In the data rows, 128 means zero.
Some points:
[ 99 154 145 156 147 155 139 137 154 103 206 139 120 127 165 120 189 120
 108 121  99 156 137  68 124 148 176 152 150  15 152 150 135 144  90 130
 123 120 115 139 157 128 124 143 187 107 141 127 146 100 122 105 138]
[113 103 140 113 146 123 151 123  99 102 112 155 123 125 139 139 129 115
 185   0 118 148 128 188 130 138   0 144 131 153 127 136 155 119 122 153
 149 138 107 137 123 139 131 121 182 122 116 108 162 118 133 156 158]
[118 130  52 137 129 108 120 146  60 158 131 134 143 140 164 116 137 134
 111 125 137 199 122 140 158   0 141 118 138 158 131 137 138  98 138  46
 134 146 121 101 108  90 106 132 108  98 124 164 128 136 135 144  98]
[149 127  46 138 119 119 130 112 140 129 122 164 146  42 123 200 118 174
 144 118 115 126 143 112  79 108 141 162 133 147 193 131 143 161 133 140
 145 137 139   0 127 110  46 124 134 115 112 102 130 129 145 134 145]
[  0 129 113 144 156 118 141 132 141 153 125 124 121 161 124  95 101 160
 137 123 172 132 136 112 154 153 154 119 158 103 147 161 125 168 136 158
 143 115 127 144 137 144  93 160 134 134 181 109 131 169 142 138 121]
[158 153 122  99 122 126 148 134 119 151 113 185 146 159 128 177 114  38
 126 157  71 123 135 135 145 155 131 116 170 118 146 128  90 155 147 205
 173 108 120 135 165 149 140 166 108 104 114 161 131 139 157 146 125]
[146 108 148 128 141  31 132 124 131 143 135 135 118 150 122 111 129 144
   0 117 136 128 113 122 115 126  95 124 123  92 110 123 116 151 111 165
 133  68 152 125 104 135 123 133 114 118 134 142 138 136 132  29 154]
[141 131  53 129 122 120 191 130  95 113 123 143 197 114  95 138 110  98
 130  88 133  98 126 134 135 138 111 118 137 129 133 160 155 153 124 116
   0 137 142 108 119 109 140 121 134 128 104 116 144 159 126 127 139]
[ 70 112 156 121 127 100 143 136 101 141 138 137 142 113  42 172 121 146
 131 148 107 133 125 140 199  91 121 176 115 115 130 151 145 128 134 105
  91 119 159 118 121  33 155 134 161 165 171 137 128 132 123 129 155]
[156 136 118 129 114 126 166 138 200 128 120 148 135 130  34 112 132 126
 127 141 110 161 152 205 121  31 139 128 137 162 139 147 131  59 172 150
 147 117 141 113 140 109 116 133 199 139 129 163 118 155 112 123 130]
[151   0 155 111 143 151 128 159 140 133 153 157 133 111 126 129 190 140
 156  91 151 150 174 115 131 126 135 144 133 152 122 107 129 141 113 133
 115 156 149 156  75 109 146 164 135 121 162 124  96 140 146 194 137]
[150 112 123  49 128 103 157 135 117  99 139  47 132 132  60 144 132 132
 111 112 158 168 144 148 152 175 139 149 164 129 151 138 130 113 229  94
 108 197 125 126 100 153 135 144 150 131 138 121 152 126 116 146 127]
[139 130 119 150 168 124 139 127 127 125 142  92 108 144 124 179 102 123
 129 142 111 134 102 152 167 136 138  19  92 146 135 131  49 122 109 167
 128 138 105 126 123 113 123 101 171 136 110  79  15  97 118 141  98]
[141 101 131 129 149 111  54 143 113 124 134 117 142 148 170  32 134 180
 115 132  79   2 156 101 131 138 140 132 115 146 171 120 110 113 148 136
 144 144  76 152 133 120 196 163 145 152 170  59 211 110 121 122 157]
[149 117 213 150 146 101 108 120 155 102 165 108 147 222 144  97 113 154
 175 127 158  52 147 167 154 150 148 159 135 100  98 149 171 140  93 115
 176 146 167 127 142 147 106 161  92 113 111 112 151 144 161 112 120]
[123 110 144  96 123 133 106 132 160  59 127 152 122 149 176 144  86 157
  74 160 144 157 122  79 112 150 129 128 125 112  98 128 136  91 122 139
 117  66 105 145 248  95 147 135  94 111 129  75 135 116 161 154 152]
[128 151 125 191 123 142 162 132 123  28 119 136 118 127 181 116 138 124
 124 163 120 145 181 106 176 157 118 132 124 159 154 158 122 108  91 121
 123  93 123  95  91 153 108 137   4 132 147 101 151  99 114 135 146]
[139 151 130 145 106 124   0 118 167 111 144 125 119 142 109 119 163 121
 115 124 180  94 144 162 130 137 137 139 128  90 133 130 147 167 133 148
 118  67 123 160 149 109 105 119 108 140 126 108 123 106 129 163 133]
[168 158 128 148 147 127 130 142 126 118   0 124 129 128 127 119 125 109
 141 123 118 136 121 122 149 123 129 127 137 108 141   0 129 140 124 113
 126 123 133 115 137 117 133 122 147  88   0 125 140 123 110 129 128]
[136 105 117 149 136 122 139 146 126 171 138   4 153  55 111 137 153 110
 132 155 136 134 129 124 147 100 103 172 110 134 133 128 168  89 116 129
 129  89 110 126  65 177 141 156 169 135 135 122 129 153 241 145 130]
[102   0 139 147 140 147 136 128 150 127 121  40 127 116 138 122 193 130
 155 153 177 128 115 146  90 141  85 106 171 123 145 166 134 162 156 108
 140 163 127 135 127  27 150 120 112 170 128 164 175 134 136 133 136]
[ 95 152 174 111 149  67  95 155 150 141 117 164 148 131 152 121 126 133
 123 200 104 150 114 171 104 104 163 137 129 118  85 147 132 147 120 174
 110 118 129 116 116 217 161 126 119 128 111 122 128 113  76 188 159]
[123 130 138   0 157 135 126 113 155 155 129 100 124  65 138 131 139 126
 122 118 129 118 133 141 138 122 158 139 151 214 140 143 127 110 104  53
 130 122 131 142  75  61 104 156 121 113  98 110 141 147 109 108 109]
[138 124 170 118 101 151  90 125 110 109 111 144 109 143 105  87 119 152
 120 174 147 161 114 125 150 167 140  94 107 138 178 159 134 197 117 105
 192 132 159 180 162 195 178  87 139 123 123 141  94 118 161 114 140]
[154  96  84  20 141 189 157 150 112 140 147  71 109 144 128 120 118 183
 207 120 119 114 110 126 126 119  68 111 137 103 117 136 143 140 134  72
 115  58 148  87 109 159 114 145 128 156 168 144 131 128 109 148 140]
[150 128 154 116 128 158 172 136  25 182 140 131 124  35 101 110 121 158
 131 113 158 127 121 167 150  51 119 133 156 132 138 107 127  72 134 187
  55 122 132 142 159 132  48 113 106 113 122 163 143  90 128 123 123]
[129 135 133 132  96 135 146  86 103 135 126  94 101 142 152 102  38  98
 121 126  62 159 149 129 115 146 144 144 102 147 163  78 195 137 136 160
 125 137 109 121 138 113 113 116 129 109 100 169  56 145  77 125 144]
[139 150 149 132   0 112 123 135 135 125 113 138 146 139 136 128 139 145
 140 101 114 142  62 101 144 147 134 136 118 149 142 137  26 114 124 136
 134 133 132 130 110 124 134 118 146 125 127 177 106 178  92 142 114]
[151 153 143 137 148 129 141 120 159 130 117 177 102 126 120 143 143 109
 132 128 133 135  14 126 153 133 151  42  66 185 140  77 190 154 118 131
 120 134  92 133 128 142 134 123 155 141 167 170 166 120 132 135  72]
[117 126 129 130  57 153 137 143 136 139 135 129  65 139 110 170 107 120
 121 121  84 138 212 124 140 128 150  90  95 135  81 129 113 136 114 133
 120 148  50 135 128 150 131  60 137 156 125 147 162 172 128 132  42]
[131 119 133 140 126 242 152 129 141 228 116 102 121 160 126 133 130 130
 117  24 123 131 119 179 137 126 148 148 113 114 108 146 135 129 173  90
 149 152 131 130  80  77 138 129 108 130 124 105 132  97 151 163 177]
[173 195 129 151 181  99 131 116 120 169 128 125 102 143 104 122 132 138
 159 113 158 133 173  61  53 128 150 133 197 146 137 141 132  92  66 134
 114 119 131 105 149 126 149 108  71 130 145 137 155 128 135 130 178]
[138 144 129 116 171 141 133 137 108 127 132 125 148 139 141 120 147 120
 138 147 118 157 104 123 146 139 153 163  31 135 137 142  33 137 144 158
 148 133 129 126 149 124 128  18 121 143 144 149 114 192 120 136  80]
[122 119  99 140 137 133 145   0 119 126  86 141 142 142 142 134 137 128
 153 124  81 133 123 119 133 132 117 140 129 133 111 108 124 106 133 132
 120 131 139 135 132 156 130 135 123 142  87 156 126 111 136 131 133]
[ 96 139 161 144  95 127 127 141 159 119 158 134 162 112 120 154 143 128
 135 112 107 102  71 106 152 124 134   9 105 147 142 111 138 105 179 124
 133 129  97 154 133 146 156  50 106  94  99 146  73 163 131 130 144]
[ 63 138 112 122 132 112 127 135 128 104 160 136 138  79 168 126 143 124
 114 102 184  96 165 129 127 157 176 132  77  40 130 126 130 104  69 144
 163 125 168 101 178 147 161 165  97 190 136 162 136 108 128 135 124]
[115 200 135  97 139 161 146 122 140 128 166 161 140 116 148  96  94 163
 153 154 163 131 155 157 114 135  80 128 157  93 135 113 139 143 138 116
 133 166 139 167   0  64 158 117 177 148 129 121 140 155 167 171 134]
[105 130 116 150 131 162  96 169 123 126 146 167 152 176 112 157 153 148
 153 166 150 155 140  91 128 126 139 150 125 136 116 111 143 132 147 199
 134  82 153 139 114 144 148 168 115 174 111  94 131 118 106   0 134]
[127 118 115 172 118  42 130 155 111 129 117 169 121 120 132 112 129 118
 116 148 124 122 130 164 112 177 178 136 159 123 101 131 132 119 149  73
 127  51 131 147 131 139 137 106 154 126 130 108 119  81 138  42 135]
[121 109 122 135 105 141 129  90 140 142 126 128 132 137 132 150  18  12
 144 128 135 124 125 131 120 118 128 131 116 125 158  86 106 119 130 131
 135 127 167 117 115 149 134  96 139  21 164 117 162 106  73 119 114]
[115 118 113 168 130 141  98 156 135 103 141 137   0 120 125 113 102 122
 146 123 108 122  58 102 127 146 124 155 156 131 123 146 103 119 141 167
 122 160 140 124 143 133 153 136 118 139 109 126 104 140 140 146  47]
[147 153 113 199 135 111 136 128 152 157 133 116 151 101 111 143 115 134
  71 182 105 119 125  97 125 157 119 138 126 103 118 126 127 143  71 110
 173 135 144 184 156 174 132 147 111 137 126 116 130 132   0 163 139]
[132 148 121 128 137 125  90 160 138  83 126 112 115  93 138 104 144 139
 141 144 133 115 130 121 149 138 149 120 148 149   0 135 129 163 139 160
 157 157 161 142 128 118 134 129 150  90 149 138 143 117 136  59 200]
[124 135 183 130 101 130 151 119 125 122 115 119 135 154 205  90 194 108
  92 138 154  68 154  94 104  94 128 117 193 130  99 136 155 154 147 124
 136 113 199 135 147 136 136 135 144 179 156   0  97 140 141 143  99]
[142 145 143 129 179 103 132 136 133  87  98 135 179 163 121 129 118 144
  98 108 125  94 127  50  76 146 113 152 138 133  75 146 173 133 161 130
 150 128 130 146 123 125 118 125 120 111 101 153 127   6 135 123  74]
[138 129 147 139 100 157 145 122 139 118 131 154 130 132 127 148 116 126
 146 167 174 106  80 123 123 114 140 140 114 118 121 123  46 154 131  89
 129 144   0 113 141 150 121 107 138 142 131 171  86 151 102 121 131]
[132 140 152 131 140 153  99  96  24 121 126 148 146  97  77 149 121  90
 121 152  99 156 146 140  34 128 128  96 123 111 142 123 127  52 112  88
 117 159 133  71 119 130  39 174 114 130 129 140 142 158 134 133 135]
[132 137 132 131 155 131  95 141 161 221 140 115 133 130 166 147 123 124
 128 100 115 145 162 144 150 144  18 137 124 183 135 113 113 133 161  41
  77 190 167 121 161 140 117 148 136 131 123 168 115 111 173 125 152]
[151 158 122 120  75 102 145 135 146 142 101 132  62 121 120 121 140 117
 184 140 145 142 121 129 102 120 111  97  18  97 137 154 135 143 126 139
 118 160  69 142 138 116 132 150 106  92 147 112  85 134 116 109  52]
[135 146  35 119 133 145 125 144 128  72 127 130 142 166 142 124 141 130
 104 124 118 104 107 149  68 128 140 189 164 142 144 117 130  94  40 131
 126 151 145 130 145 149  99 123  87 128 148 126 125 121 149 125 148]
Along one direction, these points spread out more than along any other. Take the direction at right angles to it along which they spread out most. Go by this last direction. Where along it does each point below lie, from 0 to 99? 50 is the average, and the first point above lies past it. One standard deviation of the points above along it is 16.
[115 200 135  97 139 161 146 122 140 128 166 161 140 116 148  96  94 163
 153 154 163 131 155 157 114 135  80 128 157  93 135 113 139 143 138 116
 133 166 139 167   0  64 158 117 177 148 129 121 140 155 167 171 134] 66
[139 151 130 145 106 124   0 118 167 111 144 125 119 142 109 119 163 121
 115 124 180  94 144 162 130 137 137 139 128  90 133 130 147 167 133 148
 118  67 123 160 149 109 105 119 108 140 126 108 123 106 129 163 133] 57
[  0 129 113 144 156 118 141 132 141 153 125 124 121 161 124  95 101 160
 137 123 172 132 136 112 154 153 154 119 158 103 147 161 125 168 136 158
 143 115 127 144 137 144  93 160 134 134 181 109 131 169 142 138 121] 59
[128 151 125 191 123 142 162 132 123  28 119 136 118 127 181 116 138 124
 124 163 120 145 181 106 176 157 118 132 124 159 154 158 122 108  91 121
 123  93 123  95  91 153 108 137   4 132 147 101 151  99 114 135 146] 54
[154  96  84  20 141 189 157 150 112 140 147  71 109 144 128 120 118 183
 207 120 119 114 110 126 126 119  68 111 137 103 117 136 143 140 134  72
 115  58 148  87 109 159 114 145 128 156 168 144 131 128 109 148 140] 68
[138 144 129 116 171 141 133 137 108 127 132 125 148 139 141 120 147 120
 138 147 118 157 104 123 146 139 153 163  31 135 137 142  33 137 144 158
 148 133 129 126 149 124 128  18 121 143 144 149 114 192 120 136  80] 24
[158 153 122  99 122 126 148 134 119 151 113 185 146 159 128 177 114  38
 126 157  71 123 135 135 145 155 131 116 170 118 146 128  90 155 147 205
 173 108 120 135 165 149 140 166 108 104 114 161 131 139 157 146 125] 32
[173 195 129 151 181  99 131 116 120 169 128 125 102 143 104 122 132 138
 159 113 158 133 173  61  53 128 150 133 197 146 137 141 132  92  66 134
 114 119 131 105 149 126 149 108  71 130 145 137 155 128 135 130 178] 62
[ 95 152 174 111 149  67  95 155 150 141 117 164 148 131 152 121 126 133
 123 200 104 150 114 171 104 104 163 137 129 118  85 147 132 147 120 174
 110 118 129 116 116 217 161 126 119 128 111 122 128 113  76 188 159] 43
[136 105 117 149 136 122 139 146 126 171 138   4 153  55 111 137 153 110
 132 155 136 134 129 124 147 100 103 172 110 134 133 128 168  89 116 129
 129  89 110 126  65 177 141 156 169 135 135 122 129 153 241 145 130] 68
[ 70 112 156 121 127 100 143 136 101 141 138 137 142 113  42 172 121 146
 131 148 107 133 125 140 199  91 121 176 115 115 130 151 145 128 134 105
  91 119 159 118 121  33 155 134 161 165 171 137 128 132 123 129 155] 60
[132 148 121 128 137 125  90 160 138  83 126 112 115  93 138 104 144 139
 141 144 133 115 130 121 149 138 149 120 148 149   0 135 129 163 139 160
 157 157 161 142 128 118 134 129 150  90 149 138 143 117 136  59 200] 60
[ 99 154 145 156 147 155 139 137 154 103 206 139 120 127 165 120 189 120
 108 121  99 156 137  68 124 148 176 152 150  15 152 150 135 144  90 130
 123 120 115 139 157 128 124 143 187 107 141 127 146 100 122 105 138] 57
[115 118 113 168 130 141  98 156 135 103 141 137   0 120 125 113 102 122
 146 123 108 122  58 102 127 146 124 155 156 131 123 146 103 119 141 167
 122 160 140 124 143 133 153 136 118 139 109 126 104 140 140 146  47] 37
[151   0 155 111 143 151 128 159 140 133 153 157 133 111 126 129 190 140
 156  91 151 150 174 115 131 126 135 144 133 152 122 107 129 141 113 133
 115 156 149 156  75 109 146 164 135 121 162 124  96 140 146 194 137] 70
